A single turn carries every row of the set below to another of its rows. Some are shown first; where does it send the rows asked next?
suz: [ -1  -9  -5   1  15  -4  -9 -10  11   4   5  -8   6  -6 -19]
zasu: [-12  15   6  -7   0  -1 -15 -20  -9  -6  -2 -10   2  -1  -5]
basab: [-16   4  -5 -17  -6   0   0 -11   9  -9  -6   1  11   4  -9]
rap: [  0  -8  -7   0  14  -6  -6  -8  11   9   3  -9   9  -1 -18]
Lef: [  3   8  14   7  -2  -1   9  -4   1   2  -2 -10  -5   3   5]
godo: [ -7   1  -2   9   8   6   2  -2   4 -17 -15 -11  -9  10  -8]
Zime: [ -5 -11   1 -10   0   2  -6  -9  -6  17   3  -3  -2 -11  -1]
Sepa: [ -6 -17 -17   3  -6  -7  -9 -19  -6  -8   2 -14   1  16  -7]
Redag: [-12   4   9 -10   7   8 -11 -21  -9  -7   1 -15   4  -1  -8]
teko: [ -6  -1   0   9   9   8   1  -4   0 -18 -14  -8  -9  10  -3]
Lisum: [ -5 -18 -16   2  -9  -8  -4 -19  -6  -8   8 -13   3  14  -4]
Popus: [  5  -8   0  -8   1 -22  -9   5   5  -4  -4  -2 -12  17  -1]
lus: [-15   0   7  -8   1 -16  -6  -2  -2 -11 -13   9   6   2  -9]
vegi: [-10  -6  -3   4   7  -5   9   1 -13 -18  -2 -11  -3   8   6]
Zan: [-13   5  -1 -19  -7  -2   4 -11   6 -10  -7   3   8   2 -11]
kebud: [ -3 -18  10   8  -5 -14 -11 -10  -5   0   3 -18 -13   5 -16]
Migo: [ -6  -6   3   9  -9 -16  -4 -12 -11   2   3 -19 -12   0 -17]
Nosim: [ -8  -6   6   0 -15  -7 -20  -5   5  -7   3  -4 -15   3  10]
vefos: [  7  -6 -13  -5 -13 -14  -1 -25   3 -10   1 -11   3  -1 -10]
laf: [ -4 -10  13  -2 -17  -2 -11 -10   5 -13   0  -8 -13  11   8]
raz: [  5   9  20  -6   3   0   5  -6   6  -3  -3 -12  -5   5  -1]
toze: [  4  -9  -5 -11  -1 -17  -7   6   7  -3  -7  -2 -12  17  -1]
zafem: [ -9 -18   6 -16  -3  -4  -4 -11  -7  12   7  -6   2  -3  -8]
befe: [  0 -14   0  10   5   2  -5 -15   8  -2 -11   2   6  -9 -11]
tal: [  8  -7 -10  -9  10 -15 -12  -1   5 -10   7 -13 -10   1   4]

vegi moves to vefos
Zime moves to Lef
Now these:
kebud moves to Redag
rap moves to godo
suz moves to teko

